[[89.6, 68.9, -122.1, -151.9, 1.8, -30.7, 24.1],
 [-207.9, 29.1, 109.6, 254.0, -163.5, 91.6, 84.2],
 [75.9, -160.7, -38.2, -35.3, 46.2, 16.9, 158.9],
 [-11.6, 4.6, 221.5, 126.5, 127.9, -62.6, -213.6],
 [12.2, -49.2, 72.8, 108.5, -41.8, 216.4, 54.4],
 [-150.2, -124.4, 13.4, 48.9, -112.3, -64.8, -64.9],
 [57.6, 13.4, -111.7, -30.0, 156.0, -10.8, -76.6],
 [-131.2, -127.5, -69.6, -128.3, 232.8, -25.7, 79.6],
 [-99.7, -13.9, -4.0, -206.6, 74.0, -95.4, 27.5],
 [149.0, 105.6, -245.0, -139.2, -146.3, -77.0, -3.4]] -> -3.4

[[-125.14, 163.15, 260.91, -76.68, 37.42, -21.13, 254.97, 179.56, -101.31, 140.34, -162.87, 223.39],
 [190.02, 24.23, -58.90, -81.40, -192.10, 52.46, 247.99, 20.24, -6.53, 128.57, -153.37, 52.30],
 [-116.41, 153.27, 247.13, -72.08, 35.13, -18.58, 241.33, 168.13, -94.93, 132.53, -153.02, 212.85],
 [239.17, 11.42, -135.77, -58.33, -207.32, 60.28, 216.22, 12.60, 26.69, 122.83, -122.71, -18.27],
 [189.05, -93.18, -189.65, 135.46, 22.60, 85.23, -176.11, -109.09, 161.10, -68.55, 216.76, -150.67],
 [192.93, -91.27, -192.70, 141.39, 26.99, 87.62, -179.41, -106.42, 166.71, -67.78, 224.13, -155.17]] -> -155.17

[[-115.580, -192.598, 184.385, -114.227, -284.229, -144.322, -125.989, -237.973, 109.940, -9.256, -136.342, 169.406],
 [-210.967, 14.477, 222.128, 120.122, -18.333, 270.758, 103.173, -263.395, -40.529, -193.797, 126.857, 146.398],
 [-134.229, -44.394, 253.592, 74.050, 234.261, -263.819, -205.420, 160.128, -86.311, -114.839, 223.709, 167.625],
 [31.952, 260.782, -155.302, 148.930, -268.307, 173.871, 183.674, 52.611, -48.142, -174.700, -115.662, -77.245],
 [246.420, 145.954, -23.769, 268.100, -118.575, 258.422, -52.482, -27.910, -67.575, 250.570, -259.498, -242.256],
 [-170.460, -123.790, -52.208, -18.720, -136.412, -274.624, 284.490, -258.286, 238.656, -103.828, -68.862, -40.276],
 [39.335, -28.368, -27.720, 148.013, 201.330, -275.807, -170.860, 7.784, 210.159, 222.690, 244.181, -88.420],
 [21.890, -32.860, 11.432, -262.899, -195.181, 170.060, 2.806, -286.822, 193.861, -264.668, -198.253, 96.940]] -> 96.940

[[0.001, -0.095, 0.005, 0.120, 0.076, 0.071, 0.004, 0.027, 0.141],
 [0.047, -0.141, 0.050, 0.133, 0.213, 0.112, 0.147, -0.065, 0.115],
 [0.049, -0.054, 0.021, 0.057, 0.084, 0.163, -0.013, 0.133, 0.060],
 [0.069, 0.173, 0.013, -0.068, -0.040, 0.036, 0.022, 0.101, -0.099],
 [0.066, -0.057, 0.108, 0.070, 0.202, 0.051, 0.197, -0.111, 0.042]] -> 0.042

[[203.34, 24.93, -140.57, -22.45, 170.83, 103.70, 93.12],
 [9.49, 74.09, 248.52, -0.82, 186.65, 27.24, 208.15],
 [184.03, 50.37, -144.79, 25.17, 124.92, 150.08, -40.63],
 [-9.64, 83.23, 241.95, -2.12, 191.08, 24.88, 198.58],
 [9.89, 90.78, 240.88, 73.67, 21.06, 3.19, 260.53]] -> 260.53

[[-8.88, -7.49, 13.05, -6.94, 2.86, 14.20, 18.85, -1.01, 4.66, -11.29, -8.16, -4.20, 8.03, -6.20, 14.79, -9.23],
 [-9.32, -9.78, 14.46, -14.93, -0.17, 13.75, 19.50, -0.07, 5.45, -11.12, -7.44, -4.20, 7.48, -7.62, 18.53, -11.05],
 [-8.94, -7.12, 10.27, -0.46, 4.01, 16.95, 18.31, -0.43, 4.11, -10.46, -7.14, -2.76, 10.30, -1.91, 11.50, -7.69],
 [-8.83, -7.30, 12.84, -6.02, 3.08, 14.33, 18.85, -0.94, 4.59, -11.25, -8.13, -4.07, 8.33, -5.69, 14.35, -9.03],
 [-8.64, -7.12, 11.50, -2.99, 3.73, 15.36, 18.63, -0.78, 4.40, -10.84, -7.64, -3.40, 9.22, -4.07, 12.78, -8.36],
 [-8.80, -7.08, 10.66, -1.28, 3.95, 16.32, 18.44, -0.53, 4.22, -10.53, -7.30, -3.02, 9.89, -2.82, 11.87, -7.93],
 [-4.94, -14.89, 14.73, -26.00, -6.52, 13.73, 25.26, 4.05, 11.94, -8.78, -8.21, 4.44, 9.54, -5.35, 21.32, -14.72],
 [-10.52, -6.41, 8.31, 2.61, 3.52, 20.40, 18.48, 0.03, 4.42, -9.90, -6.45, -2.04, 12.01, 3.97, 10.62, -6.33],
 [-11.34, -5.86, 7.72, 3.53, 2.93, 21.77, 18.94, 0.19, 5.38, -10.10, -6.33, -2.33, 12.68, 6.63, 10.79, -5.94],
 [-8.97, -7.50, 13.29, -7.50, 2.69, 14.13, 18.90, -1.11, 4.69, -11.29, -8.16, -4.33, 8.02, -6.31, 15.16, -9.30],
 [-8.80, -7.04, 10.60, -1.20, 3.96, 16.37, 18.45, -0.59, 4.29, -10.53, -7.28, -2.98, 9.91, -2.68, 11.85, -7.90]] -> -7.90
---
[ -3.6   3.6 -15.3 -15.0  10.3   3.2] -3.6
[-0.03 -0.09  0.12  0.04 -0.11 -0.09 -0.14] -0.03
[-1.19 -1.06 -1.96 -1.05  0.61  1.65 -0.09] -1.19
[ 16.106  14.847 -12.782   3.024  -0.399  -6.850 -15.165] 16.106
[ 11.274 -17.804  -8.555  -8.488] 11.274
[  -0.955 -155.701 -139.722  114.018 -120.184] -0.955
[-1.4  1.1  0.8 -1.0] -1.4
[ 11.1  -8.0  -8.5  -9.5 -10.3] 11.1
[ 15.172 -19.466 -12.982  15.579  -8.022 -13.656] 15.172
[12.69 -9.55 -8.61 -8.02] 12.69
